rotation steps, each row followed by its count of steps:
The counts run from 0 to 274.
[-18  36  -6 -17  11   7  53  13  23  26   3   7  29   9  -1 -13 -14  37
  -5 -25 -12 -37 -30 -31 -24  -1   5  12 -28  55  19  16 -18  41  17] -> 27
[ -8  20  20   7  26  24   9   2  28  15   0   8  20   9   1   3  -7   6
 -24   5  31  47 -68  12 -16 -24 -35  56 -25 -14  -3 -14  47   0  15] -> 96
[ -3  36  22 -17  -9 -27 -24  20 -41 -19  26  37 -33 -43  -2 -51  -9 -29
   7   4 -38 -14  -7 -15   9   7  10 -30 -24  11  17  24 -19 -20 -11] -> 222
[ 16  42   2  -5  -7  17  25 -22   4 -19  -1  49 -29 -33  23 -24   5 -12
  19  11 -32  -3 -13  11 -29 -15   9  22 -18  23   5 -21 -68  -9 -32] -> 217
[ -4 -14  -8  -4  22  10 -29  63 -26 -10 -47 -17  28 -11 -17  17 -20  16
   9 -28  12  23 -48   5  17  24  -4 -24 -38   4  19  12  43 -11  15] -> 259
[  2  40  35  -6  13 -16  36  19 -20 -39  -4  -4 -45 -16  20   1 -14  26
  -9  10 -44 -74 -22   6 -26 -10  18  10 -12  -4  16  -4 -14  19  -8] -> 213
[  6  -7  12 -33  13  44  31 -47  33  -5 -16 -18 -43  40  31  10   2  28
  40   6  -3  -4  13  -1 -39  -3 -11 -13  18 -30  -3   2 -10  35 -23] -> 194
[-32  33  13   9   8   8  30  15  24   6  35 -18 -10  35  11  23  -7  -3
  -9 -13  36   5 -26 -41 -19 -27 -20 -12   8  43  28  42  17  53  24] -> 182
[-19 -24 -26  -6 -10  14 -55  -8  10  -6 -26  15  23 -26  10   2 -11  27
  29  -1  -4  42 -44  26  28   2  -4  19  -8  52  -6  30  21 -51  -8] -> 254
[-12  -6 -28 -14  -4  40  35  -1  60  30 -46  -6  -2  12  26 -27  12   9
  47  11 -13  -6  17 -48   2  15 -10 -39 -31 -16 -17  -5  -9  -3 -23] -> 17
[-44   9 -16  -3  -1  -7   3   4  36  20 -12 -10  -5  -8  39 -32  -1  11
  14  30 -12 -34  -9 -60  19   0 -27 -28  -2  23 -27  52  34 -12 -14] -> 14
[-16  29 -12  -6   0  12  27  54  43  14 -47 -48  28  -6  15  14 -25   0
  23  -9  40   0  21 -36  18  26  -8 -26  18 -15  -4  -1  -2  46  30] -> 173
[  5  -9 -27 -18   9  42 -24  35   0   7 -67  10  54 -22  -1   2 -12   6
  21 -26  22  50 -37   9  12  36 -10   8 -37   3  -4 -14   9  -9   8] -> 257
[ -8 -23  26 -14  24  18  10  17 -10  37 -15 -22  20  31 -15 -11  -1   7
 -25 -27  -6  29 -36  -2 -15  29 -18 -16 -48 -48   2 -14  66 -12  14] -> 104
[ 33   7  -1  32 -14 -42   3  -6 -20 -21  12 -15  28  33 -37  22  20 -41
 -35  17  10 -56  31 -10  -2   3  -4   2 -11 -15  12 -38  22  16  36] -> 143
[  0 -24  -7  25 -17  46 -28 -30  33 -23  -5  13  35  19  -1   5   2  45
  37 -13 -24  18 -15  37  29 -10  31  33 -31   2  -2 -34   1 -12  21] -> 248
[ 14  -9   5 -17 -11 -72   0 -27  -3  16  34  -3  13 -25 -32  20  11 -20
 -30  16 -25 -31  -1  33 -26 -18   2  21  38  40  20   5   1 -33 -22] -> 130
[-12  11  60   7  10   2 -14  42  12  -5   7 -34  19  -5  -1   1 -31  12
   0 -28   4  30 -30  25  25  -7   5   2 -11 -54   7 -19  48  16  45] -> 89
[  4 -35   3  23 -21  30 -42 -26  23 -30   6  12  10  18   1   3   0  47
  52 -13 -31  13  -9  34  42 -16  30   9 -26  10   1 -19   9 -34  14] -> 247
[ 37  17 -17 -33  -7 -43  14 -18 -11  31 -22   9  56 -25 -31 -15   1 -57
 -35  22  22 -16   5   2 -22  16 -31  35  11  -3   2 -27 -25   4   4] -> 134
[ -9  34  -3  10   4  38  44   6  52   7   7 -17  -4  33   4  36   1 -10
  19 -12  46  26   1 -25 -25 -24 -13   1   1  21  15  -6 -12  56  25] -> 180
[-12  25  24  38  -3   8  40  13  41   1  27 -26  -1  52   8  -5   6 -11
 -10   6   8 -33  22 -43  12  -9  -2 -18 -23 -37  -7 -20  37  30  45] -> 4
[-24   5  -6 -15  -7  32  15 -47  -8  -9  21  25 -68  22  41   1  18   5
   4   8 -20  -8 -13 -20 -42 -15 -18 -18   2  45   4  38   2  -3 -41] -> 200
[-12 -37   4 -24   2  39 -18 -28  19  43  -2  14  -2   5  12 -21  13 -12
  12  -2  -2  82 -23  11  -5   9 -28 -15 -22 -17 -13   5  41 -49 -21] -> 101
[-20   8   3  12   0  -9  -9  33  50 -16   0 -55 -30  -1  10  47  -4   4
  50   4  22  -2  15 -18  12 -19  -2 -50  40  15  14  34  20  16  -1] -> 176
[-11  -7  19  -1  13 -12 -13  26 -15   2  20 -20  28   1 -23  51 -19  26
 -26 -45  11  24 -51  36 -22 -12  11  21   9  47  38  14  37   3  22] -> 267
[ 18  24   6 -45  23 -16  28  30   1  -1 -37 -19   4 -12 -21  -9 -23  14
  40  -3  -5 -39 -18 -29 -18  21  -6 -25 -21 -10  32  28 -11  60  -2] -> 35
[-18  -2 -20 -63 -10  -1   7 -22  28  32  -7   8   5 -32   9 -31  -9  26
  47   1 -28 -14  -2 -20 -12   8   3 -29  11  45   7  50 -39   3 -26] -> 31
[-28   4 -11 -48   0 -18   6  -4  19  22   7  -1  -7 -24   8 -25 -16  24
  33   0 -29 -22 -21 -24  -6   4   1 -18  11  59  16  63 -16   1 -22] -> 30
[-23  -8 -27 -15  -9  26  15 -10  58  32 -29  -6 -12   1  26 -26  15  15
  46  18 -16  -3  14 -49  12  13 -16 -40  -8   4 -28  22   3 -24 -23] -> 16
[ 25 -21   9 -26  -9  -8 -50 -26 -45 -60 -14  -3 -33  -6   2 -10 -19  10
  39  20 -23 -44   5  15  13  18   5 -17   7 -17   3  39  -3  17 -13] -> 53
[-14   3 -31  18 -30 -40 -37   2 -16 -13 -17 -18  34  -9   9  -5   3 -30
 -29  31  10 -53  23 -28  37  23 -20   7  21  21 -32  19  24  -9  23] -> 152
[-33  18  -8  15 -14  29  47 -38  70  25   3   9  27  28  39 -24   4  15
   2   9   6 -14  10 -38   1  -8 -15  31  -3   5 -36 -14  -9   9  16] -> 10
[ 48 -21 -14 -15 -18 -38 -26 -29  -2  -7  -9  -8   7   0 -36   4  32 -62
  22  35  -5 -12  51   8   9   8  -1 -37   8 -22   5 -22  -3 -31 -18] -> 139
[ -5  35  29  41   0  -6 -32  49 -15 -68   5  -8 -28 -33  25  36 -27  12
   5   1  -7   4 -30  34  19 -21  24  15   3   6  11 -11  15 -14  19] -> 75
